One vector is turned by the same rotation once a tick. Each row is the vector after some number of ticks, and that number follows the row.
The counts run from 0 to 481.
[-3.07  2.38 -2.82 -0.18 -2.30  1.15  1.05 -2.00 -0.27  0.03  0.01  1.42
  0.24 -1.08  2.71  0.76  1.22 -1.30  1.01  0.77  0.99  1.12 -1.94 -3.52
 -1.49  4.34 -1.84  1.93 -0.33  0.89  1.23  1.63 -0.06 -0.94  0.06  0.87
  1.59  1.33 -3.68 -3.71  1.42  0.76  1.82 -0.29]  249
[ 0.79  0.46 -0.25  1.87 -2.52  0.14 -1.14  0.82  1.81  3.80 -1.94 -0.68
  0.72 -3.76  1.33  0.62 -3.06 -5.36 -1.58 -1.58  0.51  1.07 -2.28 -2.15
 -0.27 -0.04  0.36  1.46 -1.55  1.94  2.40  0.46  2.80 -1.14 -1.17 -0.33
  0.55 -1.61 -0.27  0.88  1.58 -0.98  0.88  0.25]  191
[ 0.12  0.94 -1.28 -0.06 -1.01 -2.42 -1.07 -1.19  0.91  3.57  0.04 -3.07
 -0.57  1.41  0.03 -1.66 -1.97 -3.30 -3.61 -0.85  0.25  1.16 -0.29  0.99
 -0.65  2.05 -0.56  0.98 -0.96  3.01  2.23 -0.14 -2.27 -1.90 -0.18 -0.57
  0.39 -0.55  1.08  3.32  0.81 -2.45 -1.56  0.71]  229
[-0.35 -0.96 -2.29 -0.93 -2.65  0.28  0.31 -1.97  3.94  1.61 -0.30 -3.34
  0.50  1.92 -0.51 -0.01 -1.26 -2.28 -2.36 -2.72  0.56  0.10 -0.13 -0.37
  1.26  3.56 -0.82 -0.89 -0.49  0.96  0.51 -0.80 -3.43 -1.31 -0.32  2.77
  0.95 -1.98 -0.83  2.82  3.48  0.69 -1.47 -0.53]  356
[-0.97  0.20 -2.75 -1.27 -0.54 -0.85  0.28 -1.60 -1.04  2.42 -0.68 -0.61
 -1.17 -1.23  3.60 -3.29 -0.45 -1.22 -0.03 -1.54  2.56  1.85 -2.99 -1.13
 -1.71  1.51  0.54  2.44 -1.33  3.40  3.68  0.84  0.15  3.00 -1.53 -0.19
  1.49 -0.76 -1.35  0.05  1.07 -0.10  0.31  0.80]  17
[ 1.61  0.87 -2.48 -0.88 -0.13 -0.52  1.23 -0.69  2.78  0.03 -1.16 -3.04
  0.68 -2.02 -0.79  1.49 -1.26 -3.11  0.17 -3.02  4.68  1.94 -4.76 -2.31
  2.15 -0.97 -0.26 -1.40 -0.45 -0.57  2.57 -0.04 -0.17 -0.39 -0.57  0.24
  0.26  0.85  0.67  0.33 -0.25  0.69 -2.81 -0.49]  72
[-3.95  0.32 -0.37 -0.08 -0.98 -3.41 -1.92 -1.39 -1.66  0.22 -0.95  1.57
 -1.04 -1.42  0.85  1.71 -1.15  0.59  1.06 -3.21 -0.07 -3.33 -2.36  0.81
 -3.32 -0.22  1.87 -0.63 -1.79  1.55  2.20  1.78 -4.10 -1.73 -0.09 -2.42
  0.96  1.35  0.33 -2.11  2.81 -0.83 -0.12 -0.06]  54
[-4.68  1.32 -2.28  0.76 -0.44 -2.08 -2.38 -1.91 -1.47  1.32 -1.48  1.48
 -3.11  1.26  1.00 -0.96  0.54 -2.51 -0.90 -1.19  0.36 -0.87 -1.21  1.71
 -3.33  1.01 -1.56  0.60 -2.65  1.98  2.23 -0.78 -3.61 -1.67  0.16 -0.56
 -0.74 -0.31  1.78 -0.07  2.70 -1.69  1.71  0.38]  140
[-1.92 -0.85 -2.24  0.70  0.93  0.61  1.61  0.48  1.12  0.90 -1.74  3.15
 -1.19 -2.48 -0.86 -0.97  2.35 -3.67 -0.21 -1.53  3.82  2.60 -3.29 -3.11
  0.58  0.41 -1.16  1.30 -0.81 -0.61  4.89 -0.38 -0.18 -0.62 -1.38  0.56
 -0.34  1.71  0.14  1.62  0.76 -0.09 -0.35 -1.95]  303
[-0.91  0.12 -1.90  1.25 -0.06 -0.04 -1.41  0.59  2.13 -0.08 -2.06  1.31
 -1.23 -2.71 -0.46  0.21 -0.71 -3.61 -0.94 -1.24  2.55 -1.34 -2.70 -4.83
  0.88  2.31 -0.41 -0.69  0.72 -0.22  1.90 -1.32 -1.76 -1.26 -1.66  5.31
 -1.25 -0.83  0.29  1.98  2.25 -0.01 -0.27 -1.52]  67
[ 0.08 -1.01 -1.51 -1.00 -1.62  0.84  0.54 -0.56 -1.03  2.31  1.87  0.79
  1.79  0.96  1.04  0.15 -1.58 -1.03  1.73 -0.69  2.33 -0.74 -0.87 -0.12
 -2.43  2.47  3.22 -0.49 -1.49  3.40  3.37  2.31 -1.63  0.03  2.85 -2.42
  2.66 -1.92  1.31 -3.20  0.19 -1.89 -1.70  1.18]  332
[-3.08  0.96 -0.97  0.08  1.02 -1.22 -1.15  1.41 -1.14  2.61 -0.17  1.76
 -0.22 -2.58 -2.88  1.61 -0.02 -0.94 -0.06 -0.92  0.65  0.97 -0.06  0.41
 -4.30  0.64  1.69  1.81 -2.41 -0.11  4.98  0.57 -3.00 -1.67  0.62 -3.08
  1.18 -1.47  0.60 -0.89  0.78 -2.36 -1.63 -0.62]  100
[ 0.22  1.59 -3.26  1.13 -1.40  1.84  1.76  0.84  2.58  1.65 -1.78 -1.97
  0.65 -3.42 -0.49  1.30  0.11 -3.81  0.29 -1.27  2.79  0.53 -3.25 -3.69
  2.61  0.69 -1.20  0.40 -1.25 -0.72  0.77 -0.89 -1.23 -2.23 -1.21  1.64
 -0.38 -2.28 -1.74  1.17  3.17  1.17 -0.31 -1.16]  396
[-2.04 -1.26 -0.26  1.88 -0.65 -0.74 -1.89  1.20 -0.44  3.66 -1.43  1.43
  0.66  1.16  0.67 -2.02  0.54 -1.83  0.30 -2.51  0.09 -2.60 -1.01 -0.19
 -1.08  1.99  3.39 -0.64 -0.65  2.44  4.62  0.86 -2.31 -2.21  2.75 -1.27
  0.75 -1.48  2.75  0.58  0.61 -1.54 -1.44 -0.01]  97
[ 1.67 -1.14 -1.60 -0.62 -0.61  1.77 -0.69  0.21  0.40  3.39  0.03  0.52
 -0.13 -3.58  0.11 -0.09 -3.08 -0.74  0.51 -1.69  2.35  1.12 -2.06  1.07
 -1.72  0.26  3.02  1.70 -3.37  1.59  4.11  1.39 -0.40  0.47 -0.41 -1.39
  1.03 -3.95  0.85 -0.23  1.27 -1.89 -2.07  0.37]  104
[ 0.99  0.21 -1.94 -0.29 -1.27  2.02  0.72 -0.93  0.64  3.48 -2.29 -1.72
 -0.30 -2.17  1.30 -0.35  1.13 -0.68  0.58 -2.52  4.13  1.90 -2.40  1.66
  2.00 -2.32 -0.01 -0.30 -2.53 -1.54  1.94  0.87 -1.29 -1.91 -0.99  0.06
  0.60 -1.66  2.34  1.15  1.56  1.60 -3.10 -2.61]  308
[-1.58  1.72 -2.65  0.24 -2.81 -1.06  2.63 -2.40  0.96 -1.23  0.19 -0.20
  0.18 -1.87  3.39  2.66  1.16 -2.67  1.16  1.53  3.64  0.10 -2.05 -4.24
  0.31 -0.10 -3.87  0.06  1.19  0.05  0.16  0.58 -2.18 -1.53 -0.45  2.12
  2.00  0.41 -0.57 -2.24  1.31  0.23 -0.36  1.70]  164
[-0.71 -0.01 -1.96 -1.20 -0.50 -1.21 -1.54 -0.17  0.35  2.62 -0.61  0.15
 -0.19  1.02  0.58 -2.40 -3.59 -3.31 -2.63 -1.91  1.31 -0.08 -1.82  0.15
 -2.62  1.87  0.20  0.50 -1.28  3.09  3.91  0.00  0.24  1.18  0.50 -1.17
 -0.25 -2.35  2.34  1.50  2.72 -0.67  2.12 -0.42]  144
[-0.71 -1.93 -2.15 -0.71 -1.79  0.94  2.13  0.68  0.55  2.43 -1.62  3.66
  0.49 -1.23  0.42  0.05  1.87 -3.58 -0.03 -3.65  1.99  1.64 -3.26  0.38
  1.85 -0.89 -2.62  1.52 -2.09  1.24  1.59  0.60  1.10 -1.89  0.95 -2.50
  1.00  2.71  0.77  0.65  1.25  1.53  1.31 -0.71]  176
[ 0.42 -0.79 -1.37 -0.89 -2.05 -0.44  1.79 -2.75  4.45 -0.78  0.47 -2.02
  2.21  0.48  1.66 -0.03 -3.18 -1.84  1.73 -2.87  1.60 -1.74 -2.91 -4.10
 -0.75  1.42  0.10 -2.05  1.55  1.42  3.19 -0.44 -1.69  1.82 -0.37  0.83
  1.18 -0.81  0.42 -1.08  0.77 -0.02 -1.33  0.44]  159
[-1.22  0.42 -3.09  1.44 -1.30 -0.11 -1.40  0.23 -0.33  3.84 -3.22  2.64
 -0.85  2.29  1.64 -0.95  1.93 -2.41 -0.22 -0.38  0.25 -0.01 -3.39  0.01
  0.56  2.17 -1.54  1.11 -1.94  3.65  0.35  1.81 -0.38 -3.30  3.19 -1.07
 -0.79  0.85  0.60  0.56  1.63 -0.52  0.86 -1.32]  137
[ 0.12  0.73 -2.38  0.33 -1.20  4.10 -0.01 -0.92  3.06  2.60 -1.52 -0.26
  0.32 -2.93 -0.86  0.73 -0.17 -0.43  2.65 -0.92  3.12  1.26 -0.88 -0.84
 -2.03  0.94  1.75 -0.52 -1.99 -1.15  3.75  0.18 -0.53  0.30  0.61  1.69
 -0.15 -4.11  0.38 -1.73  1.58 -0.08 -1.57 -1.96]  436
[-4.32 -1.26 -1.39 -0.20  0.66  1.10 -1.59 -0.88 -0.83  1.30 -1.22  1.96
 -1.36  0.15 -0.32 -0.57  0.22 -0.91  2.23 -3.46  1.25 -1.63 -1.30 -1.24
 -2.81  3.22  2.93 -1.19 -1.69  2.13  4.01  0.25 -1.66  0.52  1.51  0.04
 -0.03 -1.01 -0.01 -2.75  1.88 -0.77  0.62 -0.76]  12
[-1.41 -0.18 -2.17 -1.66 -1.79  0.98 -1.39 -1.39  1.19  2.32 -1.97  3.24
 -0.73 -1.16  2.12 -1.06  0.18  0.44 -0.10  0.50  1.32 -0.49 -0.96 -2.03
 -2.64  4.22 -0.58  0.81 -0.99  0.26  4.13  1.55 -1.96  0.30 -1.35  3.75
  0.85 -2.28 -1.74  0.61  2.68 -0.29 -0.47 -2.64]  20
[-1.92  2.73 -2.94  1.27 -0.27 -1.58 -3.38  0.07 -0.71  2.07 -3.64  1.32
 -3.14 -1.27 -0.40  0.48 -0.95 -3.23 -1.82 -0.23  0.18  0.52 -3.29  0.20
 -1.72  2.48 -1.16  0.35 -1.71  1.23  1.02  1.14 -0.71 -2.65  0.53  1.18
 -2.15  1.49 -0.68  0.51  2.22 -1.81  1.35 -1.24]  469
[-5.55 -0.46 -1.06  1.24 -1.82 -1.59  0.70 -0.60 -2.00  2.01 -0.93  2.01
  1.00  1.97  1.32  0.02  1.93 -3.54 -0.89 -3.10  0.24 -1.05  1.64 -0.56
 -1.35  1.16 -0.99 -1.67  0.90  0.87  2.74 -0.03 -1.73 -2.61  2.30 -0.14
  1.25  0.79  2.38 -2.15  0.54 -1.06 -0.18 -1.07]  414
[-0.99 -0.91 -2.62  0.45 -1.72  1.12  0.46  0.87  0.61  4.40 -3.23 -0.15
  0.88 -0.09  0.37  0.05  2.69 -0.03  0.06 -2.69 -0.70  1.94 -2.81  1.84
  1.22  1.06 -0.66  1.73 -2.83  0.73  1.53  2.31 -1.01 -2.98  2.47 -1.50
  1.37 -1.00  0.08  1.93  2.39  0.54 -2.57 -2.96]  223
[-2.60  2.58 -2.13  0.86  1.52 -2.11 -0.36 -0.52  0.28  0.37 -1.59 -1.44
 -1.70 -4.12 -1.03  1.17 -0.10 -2.47  0.47 -0.71  2.45  3.08 -3.51 -1.05
 -2.62  0.03  1.40  1.12 -1.60 -0.27  3.91  0.11 -0.45 -0.26 -1.42 -1.50
 -0.41  0.10 -0.21 -0.91 -0.07 -2.41 -1.72 -0.28]  431
[-0.90 -1.27 -0.83 -1.63 -3.85  2.30  2.45 -1.34  0.75  2.49  0.40 -0.58
  2.61  1.08 -0.23  1.65 -0.23 -2.25  0.73 -3.44  1.74 -1.58  1.05  0.69
  2.40  1.49  0.71 -2.74 -0.24 -1.05  0.54  1.25 -1.69 -3.43  1.27  0.96
  2.21 -1.03  1.52 -1.84  1.82  1.80 -1.98 -1.85]  81
[-0.50  0.10 -1.80 -0.10 -2.67 -1.62  1.49 -3.55  2.57 -0.97 -0.16 -2.09
 -0.23  0.70  0.17  3.38 -1.32 -3.95 -1.89 -0.16  0.68  4.02 -1.31  0.05
 -0.39  0.38 -3.93  0.41 -0.76  0.80 -0.33 -0.44 -0.90 -2.96 -0.74 -1.18
  1.40  2.19 -0.82  0.89  0.20 -0.96 -0.27  1.61]  361
[-2.62 -3.01 -1.09 -2.01 -1.30 -0.09  0.65 -3.06 -1.50  0.39  0.93 -0.30
 -0.64  0.58  1.02 -1.89  1.15 -0.80  0.13 -4.04  2.38  0.17  0.36  0.51
  2.01  2.68  1.16 -1.06 -1.56  2.36  2.58  0.65 -3.75 -1.55 -1.36  2.28
  3.25  2.00 -1.02 -0.40  0.49 -0.41 -3.48  0.92]  213
[-0.81 -2.56 -1.65 -1.26 -0.27  1.83 -2.73 -0.91 -0.44  1.40 -1.16  0.94
 -2.67 -1.96  0.79 -2.10 -0.59 -0.22  1.87 -2.82  1.83 -2.12 -2.02  0.61
 -0.07  3.66  4.20 -0.45 -3.38  2.60  2.28  1.71 -2.46  0.38  0.04  2.14
  1.06 -0.36 -0.63 -0.66  2.54 -0.43 -1.22 -0.05]  340
[ 0.64  0.01 -0.73  0.18 -2.55 -0.67  1.40  0.89 -1.63  1.19  0.76  0.22
  2.38 -4.00  4.19  1.34 -0.18 -2.74  1.35  0.01  3.29 -0.67 -3.70 -2.93
  1.15 -1.03  1.66  1.20 -0.50  1.79  1.46  2.52 -0.23 -0.97  0.51 -1.74
  3.12 -0.67 -0.71 -2.60  0.10 -0.60  0.07  1.77]  292
[-0.52  0.75 -3.12 -0.35 -1.61 -1.83 -0.48 -0.93  1.12  0.48 -2.41  1.29
 -1.57 -0.94  0.10  2.81  1.49  0.30  0.32  0.02  2.34 -0.32 -2.55  2.18
 -1.44 -2.10 -2.41 -1.17 -1.54 -1.23  1.15  2.05 -4.61 -2.76  0.38 -0.21
 -0.10 -1.02  3.07  1.50  2.58  0.28 -2.42 -2.02]  266
[-1.55  1.36 -0.72 -0.04 -4.05 -1.78  1.26 -1.33 -1.43  1.42  1.30  0.70
  1.81 -1.77  4.76 -1.29 -1.19 -2.88  0.74 -0.22  2.09 -1.53 -1.86 -3.47
 -0.47 -0.37  0.12  0.82  0.89  2.47  3.02  1.53 -1.48 -0.78 -1.00 -0.04
  2.58  0.26 -0.51 -2.54  0.10 -1.80  0.08  2.89]  291
[ 1.07  0.95 -2.70 -0.16 -2.22  0.27  2.34 -2.54  4.56  1.09 -1.98 -3.52
 -0.53  0.64  1.32  1.39 -0.09 -2.88  0.65 -1.23  1.57  2.86 -3.64 -0.39
  1.81  0.25 -3.30  0.85 -1.56  1.15  0.01 -0.56  0.06 -1.15  0.43 -1.12
 -0.03 -0.30  0.33  1.13  1.91  0.63 -0.99  0.36]  33
[-1.17  0.86 -0.97  0.65 -1.72 -2.12 -0.93  1.35 -1.08  4.81 -1.87 -0.23
  1.08  0.84  1.11 -3.18 -0.34 -3.93 -3.08 -3.23  0.60 -1.56 -1.54  0.11
  1.48  0.19 -0.45 -0.08 -0.54  1.37  1.47  0.02 -0.86 -3.47  0.47 -0.36
 -0.13  0.58  1.66  2.11  3.00  0.23 -0.12 -1.05]  183
[-0.52  1.27 -2.53 -2.15 -0.72  0.20 -1.16  1.18  1.04  1.74 -0.94  2.59
  0.21 -2.76 -2.39  2.02 -3.54 -1.14 -1.78 -0.45 -0.70  1.21 -2.09  0.94
 -4.06  1.54 -0.32  1.85 -2.23  0.10  3.48  1.50 -0.42 -0.86  0.39 -1.97
  0.23 -1.79 -1.16 -0.67  3.13 -0.26  2.19 -2.48]  146
[-0.50 -0.20 -2.10  0.20 -1.08  0.64  2.35 -0.80  3.40 -0.15 -0.57 -1.26
  2.54 -0.67  1.72  0.37 -1.46 -3.50  1.25 -2.91  2.19  0.43 -4.25 -6.18
  0.30  0.64 -0.72 -0.29  1.06  1.51  2.54 -1.14 -0.41  1.00  0.10 -0.13
  0.25 -0.21 -1.42 -0.69  1.55  0.29  0.82  0.74]  160
